The rows below come in pairs that one turn or mirror swaps. Which row does each named row swap with?
The rows were stretched afterwards, more along some directions than others.
Zefib: [-38.0 -41.2  32.2  -2.1 -22.1  19.4  20.4  -3.2   8.1 -13.7  -6.5   4.6
   9.0 -10.2  15.1 -20.5 -18.9  52.8  -1.9  14.5]
bezu: [-43.6 -49.0  34.6  -8.6 -14.9  10.8  24.2  -3.8  -2.1 -14.7 -16.4   8.6
   7.8   2.9  21.0 -18.0 -14.1  48.2  -1.9   5.3]
Mifor: [ -1.8 -20.3   5.3 -31.2 -16.4 -18.1  60.0   8.9  14.8  -0.7   8.6 -24.8
  -5.4   8.6   7.0  -0.6 -26.2  -1.8  -5.1  -9.3]
lir: [ 12.9 -16.3   1.1 -22.1 -18.8 -17.7  33.6   1.8   9.5   3.1  13.0 -16.1
  12.6 -15.4   3.9  -8.8  -8.6 -11.5  10.9  -2.9]
Fet: [ 26.1 -16.6 -16.8  36.7 -17.5 -10.0  39.6  20.0 -12.4   1.0  11.0  14.3
 -41.7  -0.6  31.0   1.1 -15.8  -2.5   6.9 -14.0]
Suvo: [ 18.0  -6.1  10.2   8.2 -13.0 -13.1   0.8   1.6   0.0   4.1   0.7  -3.6
 -26.4  30.1  41.4   2.0  -9.1 -21.3  -8.1 -43.1]
nire: [-37.6 -48.9  24.8  -6.2 -11.3  13.2   4.8  -6.1  16.2 -13.9 -20.6  11.4
   9.9 -10.1  13.1 -10.1 -11.8  50.7  -5.9  -1.4]
ras: [ 25.0 -19.5  -4.0  49.7 -15.8  -5.4  26.2  23.8   2.0  -1.2  10.2  23.4
 -29.3  -1.2  30.6  -0.7  -5.2   7.1  13.1 -14.1]
Bufe: [  7.0 -22.2  -5.8 -32.7 -21.8 -19.1  33.7  -1.5  11.8   0.3   7.6 -13.0
   3.1  -3.7  20.9 -25.5 -19.7  -9.7   3.2   7.6]
nopa: [ 18.9 -17.4   4.1  15.1 -25.2  -9.6   4.2   3.2  13.8   6.6  -2.3   6.1
 -33.5  24.7  43.5   7.3 -15.2 -13.8  -2.6 -46.8]
Zaf: [ 22.3 -17.4  -1.9  39.8 -12.1  -6.5  35.0  26.0  -5.2   3.1  16.3  24.9
 -39.8  -2.7  30.9  -5.7 -11.0  13.1   7.8  -2.3]
gev: [ -4.8 -22.0   5.0 -31.8 -16.7 -24.1  32.0  11.4  17.6   7.1   1.1  -9.1
 -15.9 -10.9  11.4 -18.5 -23.5 -13.3  12.3   7.7]
lilam: [ 16.6 -14.2  14.7  17.4 -17.9   0.4   0.1  -3.7   7.8  -0.8   3.3   1.7
 -26.8  33.5  49.5  -0.1  -7.4  -7.0  -4.7 -40.2]
Laf: [ 30.0 -15.6  -4.6  43.6 -22.4 -18.0  28.5  25.7  -1.4  -7.4  15.3  14.0
 -35.8  -6.1  28.2 -11.2  -7.5  -1.2  18.3 -13.9]
vipi: [ 21.4 -15.6  10.0  12.2 -26.7  -5.6   1.7   2.7  -0.8   7.8   7.0   7.2
 -34.8  24.6  49.0  -3.3 -12.9  -2.6  -9.0 -39.1]
Mabe: [  8.3 -10.1  -8.1 -32.4  -6.9 -23.6  57.0  14.8   3.9   7.6   4.0 -18.2
  -6.0   6.0  14.1 -15.8  -7.5  -8.1   8.1  -3.6]
Fako: [ 21.4 -12.5   9.7   8.3 -19.3 -10.6  11.8   2.3  -2.9  10.2   4.5  -9.0
 -34.6  34.1  45.7  -5.4 -12.6 -11.1  -6.2 -47.5]
Nal: [ 29.0 -18.0  12.9  20.5 -25.7  -9.2   1.4  -2.3  12.0  -1.3   4.1  -0.8
 -24.2  29.2  45.9  -9.3 -10.6 -15.9  -3.0 -45.5]
pusu: [-43.3 -40.4  42.4  -3.0  -9.6  16.2  29.7   0.2   1.6  -8.8  -5.1  -8.2
  13.8   1.7   9.7 -16.1 -16.8  55.8 -11.5   0.9]
Vuku: [-37.4 -37.7  28.6   1.4 -11.2  13.5  13.2  -4.8  -3.6 -15.2 -17.1   3.1
  25.4   1.7  14.0 -18.8 -12.1  51.5  -4.3   6.1]
loveg: [ 13.5 -23.6  -2.0 -33.9 -22.3 -15.7  51.1   6.5  24.1  -0.9  10.2 -15.7
   4.8   4.1  13.6 -11.7 -11.6   8.7   2.2  -2.3]
ludi: [ 30.7  -8.5 -15.9  36.0 -12.8   0.3  28.3  20.6  -8.4   6.7  10.4  16.4
 -37.0  -0.3  39.3  -1.8  -2.3   3.8   4.2  -5.8]
tufet: [-43.6 -32.7  42.9   0.7  -9.6   6.6  13.9  -2.1   2.8  -0.4 -19.7   6.2
  15.3 -10.7   4.1 -19.4 -18.1  55.1  -1.4   1.0]
kep: [ -3.3  -8.0 -19.3 -24.8 -14.6 -20.8  50.7   2.6  18.9   4.2   2.3  -5.8
  -3.1   2.8  13.0  -0.9 -20.0  -5.7   0.8   4.6]
vate: [  9.8 -17.7  -9.7 -38.4 -23.2 -22.3  39.9   2.7   8.8   3.9  13.1 -11.0
 -23.1   8.3  14.1 -21.4 -21.0 -10.9   3.3   2.0]
kori: [ 25.8 -10.2   5.9  15.4 -16.8  -4.0   5.1  -4.7  16.4  10.5  -6.5   2.4
 -30.2  25.0  41.1   7.5 -19.0  -9.9  -9.2 -38.1]
tufi: [-27.0 -44.1  37.5   2.9 -13.5  15.6  17.5  -9.8   0.4 -13.6  -9.6   4.1
  11.0 -22.1  10.2 -28.5 -22.3  45.4   6.1  15.3]
zavo: [ 23.6 -21.8   2.2  46.0 -14.5  -4.2  37.0  19.4 -11.8  -4.6  13.0  13.2
 -30.5   8.5  32.0  -6.0  -9.4   7.6   7.8 -12.5]
bufa: [ 14.9 -18.5 -19.6 -32.2 -10.6 -25.0  39.3  13.0  25.5   2.9   4.4  -6.4
  -7.7  -5.8  12.8  -1.5 -13.6  -9.6   2.8  -0.8]
lamel: [-35.0 -50.5  36.4   0.2 -23.7  10.7   5.0  -9.1  -4.8 -11.4  -2.5   8.3
  21.7 -25.6   8.8 -18.4 -13.0  47.5   3.3   8.6]
mizi: [ 10.1  -8.0  -5.0 -33.2 -15.9 -23.1  48.5   6.6  17.8   7.5   8.7  -8.7
   0.1   1.6  13.5  -3.6 -15.3   1.7   0.9   7.8]
teku: [-41.5 -36.7  28.1  -2.0 -15.9  15.2  28.2  -8.9   2.2  -6.6 -20.7   8.7
  14.5 -10.5   4.9  -8.9 -18.1  57.2  -7.0   7.2]
neli: [ 30.5 -18.3  -5.6  39.2 -13.2 -10.2  25.8  18.5  -0.3   4.6   8.9  19.2
 -36.8  -6.3  29.7  -3.8 -13.3  17.8   8.1  -7.9]
rem: [ 36.9 -12.6  -7.9  45.9 -19.4  -4.0  37.3  20.4  -5.8  -3.1  13.8  17.9
 -32.1   1.6  27.8  -0.9  -7.2  -2.4   9.1 -16.2]
Det: [ 13.9 -16.0   3.2 -32.8 -14.6 -18.2  36.6  -0.2  10.1   7.0   6.8 -18.8
  -6.2 -10.2  14.9 -21.3 -26.0 -10.3   6.9   3.2]
Levag: [ 14.7 -14.5   9.5   9.1 -21.3  -4.0  15.7  -1.4  12.6   4.8  -6.0   3.4
 -39.2  27.8  37.3   8.5 -20.5 -13.5  -7.4 -46.2]
Tur: [-47.4 -39.4  21.6  -0.3 -18.4  10.7  22.2 -14.6  15.0 -18.5 -18.3  12.2
  11.7  -0.8  12.1  -6.5 -18.5  47.5  -2.6   3.9]
Vebi: [ 13.6  -8.5 -11.3 -34.3 -13.5 -28.8  41.1   9.6   8.5   0.3   5.9 -19.9
   4.6  10.6  15.1 -10.7 -13.1  -8.1   4.5  -4.7]
pek: [  5.1 -14.2  -6.2 -27.9 -24.2 -11.6  52.5   5.0  21.5  -2.3   3.6 -16.9
  -6.0  -0.2   9.4  -3.7 -25.2 -10.2   2.9   0.6]
noko: [ 22.1  -7.5  -4.3  18.0 -23.4  -0.8  16.9  -7.6  14.9   0.9  -9.7   2.7
 -35.1  30.8  40.9  12.6 -22.5 -21.6  -9.2 -38.9]
devol: [-33.7 -44.8  23.9  -6.8 -19.0  19.7  32.6  -4.5   4.3  -4.0 -16.1  -0.9
  18.5  -8.8   8.9 -19.1 -15.4  58.9 -10.2   2.2]
Bazev: [ 25.6 -13.8  -9.0  35.7 -17.0  -9.3  23.3  19.1  -5.9   1.8  15.7  19.9
 -41.7   1.9  40.3 -10.3  -9.5  17.2   6.7  -3.1]
Gova: [-27.5 -45.0  24.1  -2.8 -21.2   7.7  19.8 -10.2   2.4 -20.0 -10.4   0.2
  14.9 -16.5   9.1 -33.9 -12.4  41.0   7.6   5.3]
pozo: [ 19.3 -19.1  -0.9  36.2 -12.5 -16.1  23.0  22.6 -15.6  -6.4  13.6  19.3
 -32.6  -1.5  30.9  -4.1  -9.2   5.3   7.1  -7.7]
feve: [ 31.5 -21.6  -7.2  42.0 -22.0 -14.4  27.3  20.7 -10.8   1.4  14.1  13.9
 -33.9  -3.6  33.4 -17.7 -11.9   4.1   7.5 -16.6]
zut: [-38.9 -47.6  37.4   1.5 -16.6   6.1  16.1   1.6  13.6 -16.6 -13.9  11.4
  -0.1 -20.0   5.2 -23.1 -18.3  34.6  14.4  15.8]
Rer: [ 22.6 -19.0   0.0   9.4 -28.9  -2.8   8.2  -3.0  11.0  -4.6  -2.3   7.5
 -40.6  24.0  48.7  11.0 -13.3 -10.4  -3.5 -36.2]
sir: [ 12.5 -15.1  13.6  19.1 -27.7  -5.8  -3.5   0.2  11.5   2.7  -2.3   4.9
 -27.0  26.4  48.8  -0.5 -18.8 -19.0  -7.9 -35.9]
muta: [-32.8 -43.9  22.3   5.1 -18.6  17.1  26.0  -6.0  -3.3 -15.1  -7.3  12.5
  -2.9  -7.3   3.9 -27.0 -16.9  44.3   1.6  15.5]
mina: [  8.4 -12.2   3.6 -20.3 -14.9 -29.6  49.0  12.4  21.8   3.1   5.1  -2.5
  -0.1  -3.6   6.4  -1.4 -25.1  -7.9   8.3   8.0]

Swapped with pozo: Suvo
Swapped with gev: zut
Swapped with lir: lamel
Swapped with pek: Zefib
Swapped with noko: Bazev
Swapped with tufet: mina
Swapped with rem: vipi
Swapped with ras: nopa
Swapped with teku: mizi
Swapped with Gova: Bufe
Swapped with tufi: Det

